In the rows, 128 means zero.
One turn sends every row of this set to another row. A few are shown first. Where does it send the rows asked after them?
Z331: [140 131 124 132 123 128 122  87 127 146 139 118 118 155 122  89 143 127
 163 100 116 150 144 108 147 137  91 120 139 125 141 120 150  90 127 127
 110  95 114 148 160 150 153 153 145 150 116 169 112]
Z221: [143 128 126 141 129 155 149 106 129 145  79 118 121 127 121  91 178 130
 140 144 123 148 119 125 136 124 123 142 152 119 132 126 151  94 137 130
 146 119 116 135 117 122 131 141 124 128 134 123 127]
Z208: [124 143 152 174 110 121 144 112 117 155 143 146 117 172 130 104 166 133
  98 131 151 147 120 145 144 129 101 113 143 130 155  95 114 133 130 118
 122 145 108 112 136 127 133 158 126 116 110 153 115]
Z461: [140 122 100 143  94 116 104  79 142 138 117 107 118 140 118  98 131 126
 145 111 104 139 135 139 140 110 104 123 150 101 151 133 152 117 132 128
 135 120 127 148 158 152 147 125 166 122 114 157 138]
Z256: [127 114 113 144 133 115 163  95 132 177 168 124 100 138 106 117 120  90
 156  94 131 101 148 123 147  83 123 147 153 125 152 102 141 100 157 128
 125 134 129 128 142 148 121 133 135 144 110 145 115]
Z313: [155 113 131 106 121 122 150  63 126 177 168 141 110 138 137 104 138 122
 151 121 115  92 121 144 141 131 119 110 152 126 107  98 139 109 135 148
 111 122 138 107 122 141 143 152 121 122  96 123 138]
Z409: [147 112 118 132 121 130 126 102 131 124  86 121 115 155 120  98 137 120
 121 154 148 139 141 119 150 105 111 128 139 140 135 107 139 119 156 124
 139 114 127 152  99 135 148 142 140 130 115 122 118]
Z602: [146 127 125 136 132 133 135  77 113 142  88 135 129 140 120  96 174 130
 120 153 128 158 121 123 152 123 100 119 160 129 143 119 141 108 133 109
 140 132 104 137 115 144 153 157 126 124 139 113 128]
Z946: [137  91 119 116 123 131 138  58 131 167 160 120 115 120 166 115 138 122
 152 119 142 112 109 131 153  94 110 116 141 125 136 105 131 128 154 139
 128 124 141 119 119 117 135 140 138 130  78 124 131]
Z372: [147 129 111 130 111 107 127  79 123 142 139  99 141 160 131 110 154 116
 111 125 114 149 127 126 123 120  96  99 131  78 144 123 128  99 110 144
 146 119 102 152 143 123 149 150 139 114 101 142 142]
Z789: [136 123 126 116 141  92 200 111 124 186 195 110 117 146 119 124 134 126
 138 108 134 117 126 110 143 120 111 131 137 128 143 116 144 108 143 147
 122 126 113 137 156 133 116 133 128 123 108 133 130]
Z300: [109 139 115 163 125  85 170  95 133 178 135 122 127 173 125 150 143 135
 119  91 146 141 115 118 124 119 112 135 134  99 136 117 115 117 136 128
 114 112  99 151 107 162 133 124 116 105 107 115 124]
Z295: [131 121 123 116 124  80 102 105 121 130 129 122 115 135 120 120 124 131
 142 104 116 136 125 142 149 127  83 130 155 127 141 122 148 100 138 133
 152 128 119 136 164 111 121 129 131 122 126 143 135]
Z995: [149 134 133 129 122 110 149 101 124 146 103 119 126 143 137  93 153 147
 132 174 117 141 127 135 159 152 105 116 160 133 121 116 165 119 144 139
 124 116 115 150 102 143 144 143 134 111 117 125 138]
Z366: [ 87 130 123 159 128 102 158  77 133 169 140 127 118 165 119 146 133 142
 144  90 112 125 119 123 146 115 125 141 158 114 140 127 135 106 133 134
 109 141 113 150  96 147 109 139 101 111 134 126 103]
Z103: [133 139 156 172 112 124 138 112 132 167 136 149 108 176 130  82 163 154
 111 124 135 137 114 121 141 130 115 122 148 135 152 111 114 136 124 121
 113 145 122 126 155 134 119 153 129 112 117 156 114]
Z481: [130 108 115 130 138  73 169  82 108 178 181 115 129 135 130 125 119 117
 114 129 130 101 132 123 161 102 116 131 140 109 147 127 139 137 147 130
 135 134 119 156 145 150 122 123 147 105 112 131 144]
Z801: [148 103 121 104 116 143 154  88 113 168 153 142 109 126 126 112 148 118
 139 113 137  96 117 130 124 125 126 142 117 118 105 119 137 116 131 130
 124  99 147 101 147 137 135 129 123 131 115 124 138]
Z710: [140 124 131 129 116 125 139 120 140 147 101  99 125 133 146  97 160 143
 132 155 131 143 114 115 154 122  89 119 153 152 130 116 151 121 146 142
 144 119 109 140 118 124 122 163 149 118 116 117 123]
Z902: [ 98 133 117 166 126 101 150  90 118 175 135 136 105 151 120 145 131 142
 125  80 120 130 118 127 165 101 100 126 157 125 144 143 122 107 134 128
 110 134 121 148 104 140 104 132 105 119 123 114 111]
Z543: [150 125 131 124 113 129 140 123 135 137  90 145 105 164 118 105 149 132
 126 159 125 134 127 115 117 130 114 123 148 138 120 100 149  97 139 126
 126 118 125 145 124 141 144 143 126 130 117 124 116]
Z328: [130 118 104 129 127 110 166  77 116 182 172 158 105 151 126 129 129 103
 130 114 114 113 145 125 141  92 116 112 155 104 162 104 141 116 139 113
 113 143 139 160 150 156 141 129 128 128 103 140 114]
Z337: [143 130 135 146 145 102 123  88 115 135 132 105 135 130 116  96 135 121
 134 112 128 136 131 127 136 140 102 134 137 105 131 117 130  66 141 153
 141  97  89 130 143 123 145 138 141 134  96 152 143]
Z650: [111 130 171 174 123 116 145 103 117 149 131 125 125 159 119  89 139 125
 128 132 136 146 132 154 150 132 150 138 146 124 137 102 136 142 138 123
 141 124 135 129 115 151 121 124 118 100 130 166 138]
Z274: [127 119 132 102 127 106 132  87 109 130 149 102 127 165 128 115 134 117
 150 119 106 153 142 132 154 132 108 110 134 109 131 125 157 105 119 135
 144 112 128 169 130 117 128 142 115 126 135 162 124]
Z358: [125 119 102 152 130 108 157  76 113 189 164 123 140 112 123 108 147  98
 120 100 137 113 132 107 154  96 100 145 144 102 170 117 134 112 138 131
 128 128 116 103 157 155 127 145 137 118 112 124 141]
Z657: [109 132 165 189 117 142 152 108 115 143 137 120 124 146 125  94 144 126
 110 140 131 130 130 159 141 123 147 133 138 118 136 104 126 130 143 136
 139 127 122 133 113 131 120 133 136 110 109 169 125]
Z965: [104 139 126 171 135 101 165 101 128 178 133 115 128 150 113 135 127 130
 111  77 136 123 125 119 129 111 117 137 133 117 125 125 107 109 140 136
 130 101  99 154 105 163 122 132 127 102 109 112 117]
Z821: [152 100 128 119 137 134 153  76 125 189 150 115 103 115 149 109 166 123
 161 106 137 112  97 134 135  99 123 133 138 121 108 129 123 124 143 117
 144 117 123 129 151 126 127 131 143 131 109 124 134]
Z515: [138  84 116  96 124 136 149  46 115 145 161 133 127 134 130 125 135 121
 131 117 157 126 116 130 138 112 118 128 123 127 140 107 129 139 143 115
 131 117 134 114 133 145 162 137 138 123 111 120 133]
Z618: [118 139 161 161 114 125 141 125 123 163 136 143 117 165 136  99 160 137
 109 113 147 162 117 128 145 120 105 115 143 142 155 100 118 145 129 114
 140 133 132 125 150 130 116 148 117 105 120 146 119]
Z669: [ 90 147 106 169 105 127 165  96 136 176 140 128 128 144 125 133 140 145
 127  81 122 117 132 121 143 131  99 144 139 121 144 123 140 124 139 137
  92 108 109 135 115 167 128 148 134 110 119 128  97]
Z808: [168 114 125 102 147 121 167  41 120 178 162 134 116 142 126 103 157 130
 156 108 136 122 118 152 147 126 124 119 148 119 123 117 128 135 140 115
 130 129 116 131 130 144 163 138 132 117 118 119 139]
Z584: [121 123 165 190 118 134 149  88 124 145 135 113 113 161 117  79 136 140
 124 135 138 147 126 141 160 114 151 130 146 133 149 123 123 137 142 127
 126 132 128 138 113 146 123 128 138 117 115 168 133]
Z143: [121 125 118 140 134 131 194  69 112 184 180 125 140 121 120 115 146 108
 129 113 113 134 133 113 134 118 131 126 144  92 161 115 153  97 128 140
 117 119 127 127 146 165 139 130 120 120 106 138 142]
Z169: [ 84 133 108 181  95 115 161  86 126 168 140 119 122 140 124 148 134 137
 125 100 122 133 118 130 148 116 101 131 143 119 141 133 142 125 138 127
  97 109 112 135 107 183 132 128 138 119 113 128 117]

Z300 moves to Z366
Z103 moves to Z657
Now find these:
Z789 moves to Z256
Z295 moves to Z461
Z515 moves to Z808
Z602 moves to Z995

